Each row is where one point has got to under a steady rotation. How many steps took it there?
The counts run from 0 to 152.
[-3.603 -3.922 1.210 -0.177 -4.763 -2.865 0.074 0.894 -0.099 2.879 -1.414 2.448 3.711 1.630 -0.216 -0.927 -0.027 -2.133 -2.665 2.065 2.324 0.210 -0.951 -0.592 1.577 -0.735 3.889 -2.828 -2.720 1.713 2.010 -4.429 -2.341 -0.322 0.455 -0.219 -0.219 -0.512 4.529 -2.730 -0.211 5.290 1.627 1.604 -0.286 3.223 2.692 -0.664 -1.273 -0.810 -0.599 -2.485 -2.576 0.831 2.245 2.488 -0.087 -3.010 2.173 -3.924 1.248 1.647 1.547]
103
[-3.238 -4.374 1.360 -0.578 -0.365 -3.751 -1.253 -0.884 1.352 0.316 -3.289 1.374 2.339 0.372 1.402 0.041 2.032 -1.208 -3.208 0.153 3.406 1.557 0.978 -1.031 -0.732 -2.067 4.918 -1.601 0.035 2.782 0.971 -3.938 -2.540 0.425 0.262 -0.910 -0.582 1.985 5.288 0.934 -0.681 3.871 1.151 0.173 1.547 -1.068 -0.478 3.166 -1.667 1.283 -0.411 2.677 -0.495 3.413 3.961 3.235 0.440 -2.928 -0.093 -3.575 2.454 1.558 4.194]
37
[-4.920 -5.678 2.520 -1.288 -1.280 -3.127 -2.192 0.349 -1.557 0.981 -2.493 4.627 2.241 1.585 -0.126 -0.805 0.655 -0.821 0.422 -0.351 2.281 -0.556 0.400 -1.314 0.449 -1.958 3.865 0.683 -4.777 2.237 1.648 -4.899 -3.490 1.983 -2.115 0.726 -0.120 -1.310 2.484 -0.884 0.137 4.900 1.743 1.078 2.825 0.653 1.307 0.693 -0.532 0.208 -0.056 -0.891 -1.119 1.213 3.312 2.599 -0.155 -3.215 1.841 -0.714 1.271 -0.262 3.788]
108
[-4.664 -4.319 2.152 0.399 -3.324 -5.151 -1.139 -1.507 -3.380 0.372 -0.302 3.053 1.407 2.546 0.088 -1.361 -1.865 -2.340 0.205 0.449 1.121 -2.581 1.316 0.727 0.803 0.034 3.717 3.701 -3.613 3.339 1.409 -2.180 -2.786 -1.054 0.548 -2.213 -0.108 0.718 -1.024 -1.359 1.073 4.440 3.013 1.045 0.855 -0.700 -0.481 -0.205 -1.004 -0.122 0.241 -2.032 -0.516 0.842 3.326 2.800 -1.671 -3.777 0.364 -1.720 0.298 -1.431 4.133]
9
[-2.408 -1.178 2.517 1.416 -5.035 -4.235 -0.335 -2.868 -0.476 4.288 1.182 2.258 1.097 1.074 1.797 1.056 -4.812 -3.505 -0.142 0.398 0.230 -3.709 -1.448 2.049 4.140 -1.187 6.196 3.239 -0.929 2.756 0.594 -2.809 -1.549 -2.207 -0.395 -2.316 -2.351 -1.054 1.556 0.846 2.511 0.802 2.750 -0.524 0.195 0.883 3.511 -0.950 -2.409 0.319 -0.068 -1.379 -0.373 -1.404 2.860 -0.344 -2.400 -1.280 -2.083 -3.104 0.865 0.740 2.769]
79
[-4.481 -2.308 0.838 0.513 -2.413 -4.616 2.649 -0.818 -0.528 0.963 -0.660 1.115 2.803 0.875 1.168 -1.041 -2.300 -3.433 -0.436 0.882 2.952 -3.132 0.188 0.850 3.615 -1.493 3.634 2.273 -4.622 4.533 1.543 -2.745 -1.123 -2.394 0.173 -0.790 0.444 -0.701 0.635 -0.354 -0.571 1.680 4.398 1.717 -0.198 -1.629 0.743 1.178 -2.054 -0.036 0.001 -3.396 -2.395 -1.374 1.963 3.115 -0.982 -3.775 0.060 -2.681 1.734 -0.988 3.368]
7
[-2.978 -1.569 -0.620 3.032 -2.278 -5.048 -0.935 -1.859 0.533 1.955 -0.580 -0.649 0.353 0.157 2.529 -0.879 -0.432 -2.943 -1.861 0.875 0.640 -0.797 0.008 -0.017 2.534 -0.507 4.355 0.045 1.751 4.467 0.234 -2.333 -1.487 -2.423 3.932 -0.083 -0.358 0.849 4.675 2.085 0.056 1.337 2.869 0.438 1.143 0.605 2.116 1.779 -1.754 0.866 -0.427 1.221 0.334 1.104 5.298 3.554 -1.177 -0.732 -0.789 -4.984 3.193 1.802 3.081]
45
[-5.024 -2.914 1.061 -0.421 -0.576 -4.953 -0.484 -1.143 -2.544 1.003 -0.066 2.092 -0.059 -0.158 1.379 -2.116 -2.710 -2.936 -0.479 -1.996 0.533 -0.728 0.257 -0.045 1.725 -2.763 4.050 2.392 -3.736 2.551 -0.137 -3.158 -1.482 2.300 -0.296 0.043 -1.048 0.378 -1.905 -1.063 1.574 2.494 2.253 0.994 3.284 1.083 1.455 0.575 -0.949 -0.414 1.218 -2.194 -0.499 1.208 4.571 3.952 -2.061 -3.883 2.051 -2.018 -0.022 -0.471 5.660]
113
[-2.846 -0.986 0.128 0.418 -0.866 -4.655 0.766 -0.422 0.659 2.052 0.347 -0.933 2.173 0.151 0.913 0.929 -0.458 -4.398 -2.476 1.156 0.995 0.931 -2.084 -0.975 0.217 0.281 5.818 -1.350 -0.353 3.001 1.991 -3.832 -1.504 -2.053 2.171 -1.464 0.904 3.802 2.442 0.335 0.461 2.581 4.004 1.941 0.554 1.812 1.007 2.775 -1.804 0.107 -0.560 0.646 0.060 3.917 3.999 2.141 -1.233 -4.942 -0.250 -5.340 1.631 0.672 2.651]
33
[-4.269 -3.788 -0.448 -1.097 -2.776 -4.265 -1.990 0.313 -1.245 2.996 -1.016 0.787 0.130 -0.443 1.887 -2.532 -0.525 -2.139 -1.847 2.039 1.967 -0.524 -1.877 -1.230 2.922 -0.862 4.671 -2.959 -1.150 2.153 -0.080 -2.359 -2.805 1.004 1.635 0.190 -1.153 0.582 2.542 -1.504 -0.034 3.645 1.829 0.979 1.058 1.727 1.320 -0.105 -0.731 -1.263 -0.943 -3.635 -0.742 0.310 4.807 4.314 -0.978 -1.328 1.830 -4.672 0.381 1.617 4.021]
116
[-4.187 -6.267 -0.264 -0.972 -0.542 -5.213 -1.076 0.464 -0.810 -0.643 -3.139 1.437 0.784 1.606 0.828 -1.431 2.310 -1.607 -3.440 -0.286 2.735 -0.200 -0.808 -0.623 0.203 -1.111 3.319 -0.946 -3.415 0.695 0.327 -2.945 -2.339 1.249 0.998 -1.005 -0.023 2.743 2.266 -2.548 -1.109 4.590 2.089 0.492 1.618 1.216 0.587 -1.020 -0.278 -0.259 1.191 -0.843 -2.511 1.932 3.121 3.064 0.847 -4.294 3.059 -1.962 0.850 1.050 5.254]
121
[-4.408 -4.290 0.789 -0.948 -0.616 -6.540 -2.906 -1.863 -1.033 0.373 -0.212 1.114 -1.098 0.391 2.806 -0.922 -0.159 -2.145 -2.194 -1.066 0.855 -0.880 -0.785 0.706 0.822 -1.651 5.435 1.206 -0.359 1.382 -1.565 -1.243 -1.955 0.872 1.268 -2.436 0.179 3.671 -1.508 -1.422 0.628 2.490 1.795 -0.466 2.346 -0.545 0.206 0.378 -1.190 0.020 1.228 -1.533 0.399 2.100 3.671 2.217 -1.145 -2.949 1.574 -2.775 -0.429 0.528 6.946]
133
[-4.837 -3.145 1.636 -0.161 -1.914 -3.303 0.174 -1.208 -1.567 -0.682 -3.350 1.739 1.968 0.930 1.206 -2.532 0.175 -0.786 -2.491 1.049 3.272 -1.172 2.468 -0.259 0.581 -1.317 2.755 1.457 -1.827 4.699 1.043 -2.997 -2.777 0.105 1.066 0.148 0.276 -0.017 3.971 1.058 -0.841 3.777 1.966 1.088 1.133 -2.102 -1.415 2.157 -2.262 -0.053 -0.275 -0.308 -0.571 1.440 4.440 6.437 0.266 -2.320 0.179 -2.924 2.410 -0.110 4.137]
24
[-6.510 -3.166 0.933 -0.199 -3.743 -3.222 -0.870 -0.520 -1.677 -0.461 -0.197 2.112 1.612 1.225 2.476 -3.139 1.226 -1.826 -1.410 0.824 0.533 -1.896 0.309 0.516 1.463 -1.240 3.082 1.444 -2.259 2.718 1.798 -1.398 -3.108 -1.413 1.932 -1.367 1.287 -1.140 2.660 -1.044 -0.902 3.597 1.335 2.158 0.341 0.616 1.258 -0.311 -1.114 -1.108 -0.750 -1.728 -1.479 0.797 4.094 4.817 0.140 -2.013 2.586 -2.811 0.258 -1.838 5.331]
11
[-4.406 -2.514 3.662 0.764 -6.351 -3.564 -1.446 -2.543 -0.726 0.651 0.286 3.285 2.378 2.072 1.687 -1.525 -1.361 -1.044 -3.289 0.618 0.131 -0.623 0.571 0.964 0.843 -1.202 4.205 1.464 0.102 0.701 0.498 -1.367 -1.706 -0.822 0.325 -2.807 -1.080 -1.721 4.114 -1.576 2.459 4.897 -0.217 -1.368 0.073 2.497 2.901 -2.268 -2.424 0.121 0.311 0.174 -0.881 0.527 1.986 1.770 -0.850 -1.098 1.313 -2.590 0.240 1.828 4.189]
82
[-3.348 -3.136 0.573 0.698 -0.653 -7.065 0.328 -0.522 -1.168 1.351 -0.677 0.329 1.910 1.887 0.106 -0.492 -1.464 -3.618 -2.862 -0.660 1.331 0.737 -1.357 -0.438 0.357 -0.681 4.355 -0.908 -2.401 1.800 0.891 -3.412 0.162 -0.642 2.752 -0.830 -0.896 3.094 -1.038 -2.743 1.720 4.991 3.121 1.031 0.644 1.789 1.227 0.327 -1.077 0.105 0.558 -2.868 -0.625 1.751 2.531 2.301 -1.796 -5.349 2.043 -2.879 0.644 2.422 3.692]
119
[-5.048 -1.711 2.422 1.310 -2.116 -6.311 1.376 -1.532 -2.274 1.018 -0.097 2.288 2.372 3.308 0.112 -1.624 -2.973 -3.168 -0.050 0.445 0.841 -2.244 1.645 0.759 2.058 -0.586 3.443 3.640 -3.592 4.212 2.208 -2.434 -0.928 -2.744 0.680 -1.896 0.191 -0.226 -0.871 -0.567 1.251 3.651 3.952 1.477 0.243 -1.209 -0.026 0.903 -2.103 0.080 -0.418 -3.084 -1.030 0.279 2.015 3.121 -2.119 -4.796 -0.096 -2.395 1.189 -0.538 3.827]
8
[-3.867 -2.316 1.144 0.580 0.409 -7.449 -1.573 -0.961 -0.644 1.830 1.427 0.536 -0.930 0.629 2.116 -0.391 -1.885 -3.522 -0.636 0.545 0.003 -0.337 -0.742 -0.955 0.809 -1.180 6.037 0.979 -0.418 2.168 -1.029 -1.649 -1.130 -0.502 2.141 -1.375 -0.751 3.992 -2.010 0.020 1.333 2.451 2.775 0.607 2.071 -1.369 0.204 1.935 -1.209 0.163 0.147 -2.352 0.722 1.749 3.898 1.879 -1.993 -3.109 0.143 -3.744 0.180 1.135 6.217]
132
[-3.910 -3.527 3.218 -0.199 -1.278 -3.992 -1.058 -0.636 -1.606 0.583 -1.875 3.928 3.333 2.647 -1.314 0.147 -0.828 -1.738 -0.593 -0.575 1.467 0.983 0.964 -0.996 -0.501 -1.242 4.526 1.313 -5.155 1.976 2.437 -5.453 -1.810 0.959 -1.291 -0.086 -1.065 -0.500 0.181 -2.246 0.976 5.894 2.229 0.466 1.859 0.946 1.086 0.592 -0.906 1.126 -0.005 -0.338 -1.844 1.732 1.936 2.064 -0.896 -5.221 1.471 -1.056 0.873 1.021 2.986]
107
[-4.370 -4.744 0.842 -2.864 -2.505 -3.704 0.442 1.156 0.318 1.401 -1.751 1.385 2.383 -0.255 1.657 -0.632 1.794 -2.472 -2.553 1.921 3.945 -0.936 -1.580 -0.583 0.792 -0.683 4.691 -1.805 -2.445 1.718 2.440 -3.586 -4.682 0.321 -1.525 -1.443 1.494 1.985 4.146 -1.262 -1.777 2.849 1.649 1.686 0.291 0.057 -0.389 1.198 -2.417 -1.428 -0.725 -0.933 -0.892 2.010 3.757 3.111 0.616 -3.094 1.000 -3.425 0.166 -1.587 3.293]
18
[-3.119 -2.932 0.974 1.598 -2.209 -5.125 -1.782 -2.390 1.048 -1.059 -0.700 0.572 0.898 1.403 2.264 0.602 2.302 -2.264 -3.129 -0.753 0.061 1.406 0.660 -0.216 -1.448 -1.157 4.627 0.379 1.420 0.853 -0.487 -2.188 -0.999 -0.733 3.421 -2.776 -0.429 2.054 3.538 -0.367 0.868 3.965 2.084 -1.528 1.381 1.531 2.065 0.091 -1.657 1.553 1.308 3.476 0.942 3.634 4.152 1.586 -0.439 -2.622 1.707 -3.242 0.854 2.531 5.095]
49
[-4.799 -4.026 -0.724 -0.230 0.260 -3.954 -2.466 0.185 -0.195 1.338 -1.452 1.993 -0.836 -0.665 3.315 -0.658 1.385 -2.239 0.643 1.449 1.181 -1.669 -0.886 -0.508 2.881 -2.094 5.290 0.330 -1.455 3.413 -0.052 -2.765 -3.019 -0.635 0.780 0.391 -0.356 -0.338 2.682 2.053 -1.689 1.641 2.220 1.700 3.038 -0.996 1.330 2.623 -0.519 -0.727 -0.159 -2.022 -1.548 0.110 5.573 4.242 0.410 -0.917 0.668 -3.454 1.936 -0.550 5.869]
129
[-3.774 -1.717 2.202 1.195 -4.802 -2.437 -0.303 -2.319 0.838 1.537 -0.568 2.436 2.574 0.278 3.825 -0.586 -2.194 -1.331 -0.895 1.540 1.731 -2.883 0.730 0.590 3.845 -3.481 5.211 1.645 -1.227 2.696 0.318 -2.104 -1.141 -1.653 -1.118 -1.171 -1.924 -4.142 5.697 2.214 0.478 1.088 0.643 -0.494 -0.371 0.163 3.841 0.497 -2.864 0.650 0.051 0.242 -1.682 -1.913 2.678 2.306 0.325 0.359 -0.839 -1.721 2.200 1.860 5.032]
77
[-4.709 -3.797 1.810 -0.454 -4.405 -3.354 0.427 -0.969 -1.784 0.020 -0.385 2.361 2.331 2.002 0.336 -2.175 -0.928 -1.794 -3.511 -1.874 1.304 -1.159 -1.069 0.953 0.871 -2.170 3.485 0.840 -3.311 0.032 1.008 -2.617 -1.442 1.826 -0.543 -1.016 -0.740 0.062 1.869 -4.452 1.006 4.779 0.947 0.012 0.985 3.406 2.169 -2.740 -1.970 -0.669 1.671 -0.934 -1.711 1.130 2.369 3.565 -0.478 -4.195 2.991 -2.247 -0.954 0.970 3.924]
101
[-1.680 -4.490 2.035 0.523 0.058 -5.416 -1.911 -2.337 1.694 0.034 -2.310 2.031 0.371 1.419 2.061 2.684 0.643 -1.201 -2.017 -1.917 2.380 -0.580 0.157 0.104 -0.194 -2.836 5.836 1.927 -1.184 0.938 -0.881 -3.963 -2.116 1.230 -1.495 -2.303 -1.313 1.586 2.707 0.920 -0.328 1.372 2.323 -1.967 2.767 -0.502 1.486 0.781 -1.841 2.218 2.422 4.348 0.013 2.390 2.842 -0.940 0.197 -3.501 -0.148 -0.967 1.543 1.321 4.916]
55
[-5.983 -1.251 0.643 0.743 -4.109 -3.030 -0.110 -0.038 -0.613 0.955 1.211 1.704 2.779 1.238 2.411 -2.728 0.557 -3.365 -1.209 2.106 0.919 -1.252 -0.344 0.127 1.620 -0.797 4.017 -0.643 -1.585 3.766 2.629 -1.497 -3.227 -3.190 1.723 -1.621 1.601 -1.111 2.742 -1.011 -0.365 3.688 2.102 2.253 -0.515 0.979 1.590 0.977 -1.446 -1.181 -1.837 -3.074 -1.730 0.848 4.039 4.712 -0.291 -1.388 1.799 -4.869 0.605 -1.111 4.140]
12
[-4.588 -3.087 -1.265 -0.612 -1.468 -4.626 1.187 0.173 -0.237 2.923 -0.708 -0.190 0.835 -0.738 1.961 -1.929 -1.237 -3.377 -2.273 0.840 1.487 -1.074 -3.325 -0.706 3.864 -1.214 4.416 -2.157 -1.713 2.416 -0.138 -2.528 -1.616 0.507 1.854 0.804 -0.219 1.496 1.431 -1.672 -0.178 2.129 3.158 1.919 0.998 2.020 2.326 0.212 -1.278 -1.688 -0.031 -4.075 -1.918 0.157 3.733 4.412 -1.153 -2.742 2.074 -5.285 0.945 0.959 3.818]
117
[-3.400 -2.881 1.257 0.389 -6.352 -2.570 0.597 -1.147 1.239 3.450 0.330 2.075 3.055 0.502 2.538 -0.087 -1.345 -3.239 -2.514 0.716 1.654 -2.908 -2.771 0.829 3.669 -0.232 5.074 -0.701 -1.418 0.750 1.143 -2.357 -2.626 -1.630 -0.513 -2.126 -0.162 -1.399 4.988 -1.660 0.550 1.385 2.033 0.151 -1.156 3.755 4.216 -2.252 -2.344 -0.344 0.413 -1.025 -1.765 -0.922 2.484 0.309 -0.140 -1.768 1.321 -3.203 0.380 0.612 2.016]
84
[-4.034 -1.346 3.212 0.463 -2.454 -3.677 1.414 -2.252 -1.283 1.601 0.232 3.368 3.002 1.127 1.036 0.153 -4.246 -2.959 0.296 -1.744 1.227 -1.595 -0.310 0.854 2.329 -3.527 4.782 4.064 -4.652 2.652 2.004 -4.481 -0.577 0.784 -2.899 -0.577 -2.019 -2.790 0.097 -0.710 2.013 2.242 2.063 0.072 1.353 1.070 2.689 0.300 -2.085 1.129 0.632 -0.834 -1.639 -0.145 2.331 1.892 -1.969 -3.783 0.009 -0.513 0.478 -0.423 4.316]
93
[-5.203 -2.607 2.964 -1.591 -2.587 -5.259 0.511 -0.957 -0.858 -1.468 0.429 2.150 3.153 1.230 0.349 -0.852 1.104 -2.971 -3.098 -0.513 1.295 1.017 0.106 -0.277 -1.377 -1.709 3.997 0.491 -2.699 0.907 1.544 -1.880 -2.214 -1.101 -0.163 -2.725 1.219 2.018 0.352 -2.581 1.526 4.889 1.672 0.702 0.342 0.747 -0.332 1.351 -2.167 -0.649 0.062 -0.740 -0.163 3.954 2.930 3.040 -0.183 -5.281 2.735 -3.218 -0.700 -0.628 5.372]
16
[-5.178 -3.115 1.781 -0.005 -4.603 -3.246 -0.131 -0.525 -0.801 0.318 -1.087 2.991 3.686 2.136 0.548 -2.410 0.170 -2.305 -3.591 0.190 1.950 0.454 -0.138 -0.290 0.316 -1.378 3.679 -1.007 -2.639 0.422 1.477 -2.735 -1.559 -0.027 0.211 -0.875 -0.711 -1.151 3.507 -3.335 0.923 6.064 0.178 0.705 -0.188 3.043 2.942 -1.133 -1.598 -0.602 0.099 -1.503 -2.326 0.780 2.289 4.060 -0.005 -3.052 3.286 -2.725 0.203 1.681 3.203]
102
[-3.077 -2.083 -0.927 2.513 -0.821 -5.899 -0.730 -2.482 -0.004 1.467 0.358 -0.989 -0.851 -0.363 2.658 1.014 -0.453 -3.944 -2.034 -1.433 -0.900 -1.378 -2.132 0.235 1.316 -0.775 5.214 1.956 0.808 2.776 -0.425 -2.444 -0.992 -0.710 3.574 -1.869 -0.355 3.118 1.503 0.155 1.064 0.352 4.466 -0.691 2.608 1.916 2.613 -0.509 -0.929 1.033 2.028 2.235 1.157 2.193 4.381 1.073 -1.393 -3.691 0.130 -4.169 0.919 0.682 4.139]
47
[-2.051 -2.044 4.596 0.813 -2.690 -5.533 -1.250 -2.787 0.971 1.117 -0.507 4.077 2.779 2.594 1.258 1.778 -2.496 -1.544 -0.348 -0.102 1.463 -1.152 1.424 0.624 0.469 -2.512 5.917 3.908 -2.534 2.022 0.629 -3.870 -0.650 -0.553 -1.671 -2.757 -2.272 -1.407 2.095 0.705 2.048 3.013 1.623 -2.136 0.533 -0.803 1.964 0.691 -2.623 1.879 1.180 2.435 -0.965 0.167 1.136 -1.492 -0.491 -3.248 -1.288 -0.159 1.435 1.504 4.418]
74
[-2.520 -2.891 1.425 1.600 -1.262 -4.367 -1.347 -2.521 2.490 0.661 -2.260 2.006 1.760 0.587 4.171 0.605 1.079 -1.221 -1.947 0.807 2.523 -0.505 1.503 -0.553 1.402 -2.785 5.163 0.008 -0.143 3.094 -0.537 -3.605 -1.371 -0.855 -0.073 -1.441 -1.542 -1.154 6.063 3.196 -0.516 1.277 0.993 -1.184 1.584 -1.628 2.239 2.221 -2.385 2.153 0.339 2.995 -0.909 0.487 3.594 2.043 0.875 -0.384 -1.043 -1.840 3.166 2.195 5.029]
57
[-2.866 -4.270 0.530 0.876 -4.763 -3.761 -4.104 -2.244 0.361 1.687 -0.399 2.239 -0.168 1.294 3.571 -0.119 -0.040 -0.903 -2.244 0.181 1.133 -2.176 0.291 1.295 1.705 -0.953 5.462 1.702 2.031 1.932 -1.180 -1.483 -2.328 -0.612 1.978 -2.262 -1.415 -0.159 5.243 0.953 0.437 1.984 1.487 -1.588 1.772 1.070 3.419 -1.650 -1.878 0.292 0.882 1.760 0.020 0.252 4.115 0.748 0.146 0.891 -0.244 -2.519 0.644 1.602 5.163]
63
[-4.959 -1.355 0.822 -0.109 -4.535 -1.961 1.092 -0.834 -0.962 2.768 0.536 1.973 2.086 -0.689 2.689 -2.907 -2.927 -3.262 -1.772 0.551 1.041 -2.401 -1.058 0.597 4.035 -2.148 4.643 0.160 -1.899 2.958 0.634 -2.387 -1.646 -0.271 -0.915 0.270 -0.944 -2.403 3.900 -1.065 0.837 1.409 1.395 1.158 -0.050 2.234 3.235 -0.580 -2.507 -0.783 -0.607 -2.963 -1.408 -1.089 3.567 4.539 -0.622 -0.809 1.360 -3.921 1.103 0.031 3.689]
97
[-1.895 -2.583 1.852 1.604 0.483 -6.246 -0.396 -2.479 -0.348 0.298 -1.976 -0.017 0.798 0.661 0.489 0.569 -2.332 -2.770 -1.299 -1.243 1.338 -0.309 1.643 -0.415 1.125 -1.573 4.999 2.846 -1.313 4.462 -0.417 -4.086 -0.552 0.169 1.554 -0.957 -1.575 2.546 1.130 2.229 0.881 2.477 3.769 -1.049 2.462 -1.479 0.293 2.660 -1.633 2.568 1.470 2.183 0.780 2.365 3.741 2.726 -2.136 -4.098 -1.757 -3.174 2.259 1.991 3.908]
41
